In the data rows, zero lies at 4.5, halfway between 4 and 5.
Some points, one per row:
[8 7 5 6 5 3 5 3 4 4 8 6 5 3 4 1 7 4]
[3 5 5 3 5 4 4 5 5 6 2 4 5 5 6 7 5 5]
[2 3 3 2 7 4 3 5 7 6 3 3 4 5 5 8 4 3]
[0 3 6 0 7 5 1 8 6 5 1 3 4 7 6 9 1 2]
[4 5 4 3 7 6 2 4 5 3 6 6 4 6 5 5 3 2]
[9 7 5 9 2 3 8 1 2 2 9 9 7 1 2 0 8 5]
[7 6 5 8 4 4 6 3 3 2 6 4 5 3 2 1 6 5]
[5 5 4 7 3 2 6 3 3 5 7 4 5 4 4 1 7 6]
[1 3 5 0 7 5 2 7 7 5 1 2 5 6 6 9 2 4]
[6 4 3 7 4 5 6 2 3 3 5 5 7 5 3 2 6 6]
[6 6 5 9 3 2 4 2 2 3 9 6 6 2 3 1 7 6]
[8 6 2 7 2 6 7 2 2 4 7 7 5 3 4 1 7 6]
[5 5 4 6 4 5 6 4 4 4 3 5 5 4 4 5 6 5]
[8 7 4 8 3 5 6 1 3 4 8 8 6 1 3 0 9 6]
[1 1 4 1 5 7 3 7 7 6 0 2 3 7 6 9 1 2]
[4 4 4 5 4 6 7 5 5 4 5 4 5 4 4 4 6 6]
[5 5 4 6 4 5 5 4 4 4 5 5 4 4 3 3 5 5]
[4 4 4 5 5 4 4 5 3 3 6 5 4 5 4 4 5 4]
[4 3 4 1 6 6 3 6 7 6 2 4 3 4 5 8 2 2]
[3 5 5 2 5 5 3 6 6 6 3 3 4 4 5 5 2 3]
[3 3 6 1 6 5 3 6 7 5 1 2 4 5 5 7 3 3]
[0 2 3 0 9 5 0 6 6 5 1 4 2 8 8 9 2 1]
[1 1 5 0 5 3 3 7 7 5 1 1 4 7 5 7 4 4]
[9 8 5 9 1 5 9 2 3 3 9 7 6 3 2 0 7 6]
[4 4 5 4 7 3 2 5 5 3 3 3 4 5 6 7 3 3]
[3 3 7 2 5 5 2 7 5 5 3 3 4 5 7 7 3 3]
[4 3 3 5 5 5 5 3 5 4 2 3 5 7 5 6 5 5]
Here are 24 more points, each followed by its number:
[6 5 4 5 3 6 5 4 4 3 4 5 4 5 4 5 4 5] 0
[7 6 5 8 4 4 6 2 2 3 8 6 6 3 3 2 8 5] 1
[1 3 4 1 6 6 2 6 6 7 1 2 4 6 6 9 5 3] 2
[5 5 5 7 4 4 7 4 4 4 5 5 5 5 5 3 7 5] 3
[1 3 5 1 6 4 2 6 7 6 0 1 3 6 7 8 2 2] 4
[5 5 3 4 5 5 4 6 4 4 4 4 2 5 5 7 5 5] 5
[7 5 3 6 5 4 4 4 5 4 6 6 3 4 4 4 4 4] 6
[7 6 5 8 3 3 6 4 3 2 9 5 6 4 2 0 6 5] 7
[4 4 4 2 5 5 5 6 5 5 3 4 2 5 5 6 4 3] 8
[5 4 4 7 3 4 7 3 3 4 4 5 6 4 4 4 5 7] 9
[2 3 4 4 5 4 3 6 5 4 3 4 3 5 5 6 3 4] 10
[2 3 5 0 5 6 3 6 5 6 0 2 5 6 6 9 2 4] 11
[5 5 4 6 4 5 5 3 5 5 4 6 5 3 4 2 5 5] 12
[4 3 3 5 6 5 5 4 5 4 1 3 4 6 5 6 5 5] 13
[4 4 6 3 4 5 4 5 6 5 5 4 4 5 6 4 4 3] 14
[0 2 5 0 6 5 2 7 6 4 0 2 2 6 6 9 5 2] 15
[6 6 5 5 3 5 5 4 4 3 6 4 5 4 3 4 5 6] 16
[6 4 4 6 3 6 6 3 4 5 3 5 5 6 4 4 5 5] 17
[6 6 4 8 3 3 6 3 4 3 8 7 5 4 2 1 4 4] 18
[5 4 3 4 6 5 3 5 6 4 4 5 3 5 4 7 4 4] 19
[6 7 4 6 4 6 6 4 4 3 5 6 6 4 3 3 5 6] 20
[7 7 4 9 2 3 8 1 2 4 8 6 5 2 4 0 8 5] 21
[2 2 4 1 5 4 4 6 7 6 2 4 5 6 5 7 3 5] 22
[6 6 5 7 1 2 6 3 2 5 8 5 7 1 5 2 6 9] 23
Which three of these numbered points are nearest to each point below, ignoring the direction in which the first points spread most? Their numbers follow each, nearest first.
[4 4 3 3 6 5 3 7 5 5 2 4 2 5 6 8 4 4] > 5 19 8
[5 5 5 5 3 6 5 3 5 4 7 5 5 5 6 2 5 4] > 14 21 4
[4 4 4 0 6 6 4 8 6 5 2 3 2 5 7 7 3 2] > 8 5 14
[5 4 5 4 4 6 5 4 6 5 2 4 5 6 5 5 5 4] > 17 3 12
[7 5 4 8 3 6 7 3 4 4 5 6 6 5 3 3 5 4] > 17 0 20
[1 1 4 2 5 4 4 6 6 5 0 2 4 7 6 9 2 5] > 9 22 13
[9 7 3 8 4 5 7 2 2 3 8 7 7 3 3 1 6 7] > 20 0 19
[6 6 5 5 3 6 6 3 4 4 5 6 5 5 4 3 6 4] > 0 17 20
[4 6 7 5 5 4 3 5 4 4 6 4 5 4 5 4 3 4] > 7 14 1
[6 4 4 6 4 5 5 3 5 4 4 6 5 4 3 2 5 5] > 12 17 10
[5 5 6 5 4 5 5 4 4 5 6 5 4 5 5 3 5 3] > 14 21 1
[3 3 5 3 5 5 4 5 5 6 4 4 3 5 6 6 4 3] > 21 14 8
[3 3 4 2 5 5 4 6 6 6 4 4 5 6 4 6 3 6] > 22 16 20
[3 4 6 4 4 3 5 6 4 5 4 3 5 5 5 3 3 4] > 7 4 14
Here are 24 other points, each followed by its number:
[3 4 6 3 4 4 3 6 5 5 4 4 4 5 7 7 2 3] 0
[1 2 3 0 7 8 3 7 8 6 1 5 2 7 7 9 4 1] 1
[6 4 3 4 4 6 7 3 6 5 5 4 6 5 3 1 6 5] 2
[5 5 4 3 5 6 4 6 7 5 4 4 3 6 4 5 4 2] 3
[2 2 3 2 7 5 2 7 7 5 1 3 2 6 5 9 3 3] 4
[3 3 5 3 6 4 4 6 5 5 1 2 3 6 6 8 3 5] 5
[5 6 5 6 4 6 6 2 4 5 5 6 5 5 5 4 5 4] 6
[2 4 5 2 7 6 4 6 5 5 0 3 4 6 6 8 5 4] 7
[1 3 6 1 7 5 3 7 5 6 1 1 2 5 6 8 2 2] 8
[4 4 5 3 5 5 5 5 5 5 4 4 4 6 7 6 5 4] 9
[5 5 6 4 3 6 5 5 4 5 4 4 4 4 5 5 6 4] 10
[1 3 4 2 6 5 2 7 6 5 0 3 3 6 5 9 3 3] 11
[6 4 4 4 5 6 5 4 5 5 5 6 4 3 4 3 5 3] 12
[3 2 5 3 6 3 3 5 5 4 4 4 4 5 5 6 2 4] 13
[2 3 3 2 5 4 3 6 4 6 3 4 2 4 6 8 4 4] 14
[9 6 5 7 3 4 7 2 4 4 9 6 6 4 4 0 5 3] 15
[9 7 6 8 3 4 7 1 4 2 9 7 7 3 4 0 6 5] 16
[3 4 3 3 6 4 2 7 5 4 3 4 1 5 6 9 2 3] 17
[4 3 5 5 5 4 3 4 4 3 4 4 4 5 5 6 2 4] 18
[4 4 6 4 4 4 5 5 5 4 6 5 5 5 5 4 5 3] 19
[6 5 4 6 4 4 5 5 4 4 5 6 4 5 4 4 5 5] 20
[1 3 5 0 8 4 1 8 6 5 0 1 2 6 7 9 1 1] 21
[5 5 6 6 4 2 5 3 3 6 5 4 6 3 5 4 6 7] 22
[4 5 4 4 6 4 4 5 5 5 4 4 4 4 4 5 4 5] 23
Which three of these numbered points are nearest to each point below, ignoring the direction in which the first points spread most? Their numbers follow each, nearest first.
[4 6 3 4 6 4 4 4 5 4 5 4 4 4 4 4 4 5] > 23 21 4
[0 2 5 2 6 4 2 6 6 7 0 1 3 5 6 8 3 4] > 22 5 23
[5 5 3 5 5 4 5 4 4 4 5 5 4 4 4 4 5 6] > 23 4 20
[3 4 6 2 4 6 3 6 5 5 2 3 4 4 6 7 4 5] > 10 11 9
[8 7 5 6 3 5 5 3 4 3 9 6 6 4 3 2 5 6] > 16 0 19
[4 5 6 4 3 4 4 5 4 4 6 5 4 3 7 4 4 4] > 0 19 9
[0 0 3 1 6 4 2 7 6 7 0 1 4 8 6 9 2 6] > 5 22 23
[3 3 4 3 7 5 3 6 6 5 2 3 2 5 5 8 4 3] > 4 11 23
[5 4 4 4 4 6 5 4 7 5 4 4 5 5 3 3 5 5] > 2 3 12
[0 3 6 0 6 6 2 7 5 5 1 3 3 6 7 9 3 2] > 10 9 19
[5 4 5 4 4 4 6 4 5 5 5 5 5 6 6 3 5 6] > 9 19 20
[0 0 4 0 7 8 0 9 9 9 0 0 1 7 8 9 0 2] > 12 3 10
[0 1 5 0 7 4 2 7 7 6 1 3 3 7 7 7 3 1] > 19 9 12
[6 7 6 7 3 4 6 2 2 5 8 5 7 4 4 1 7 4] > 19 9 6
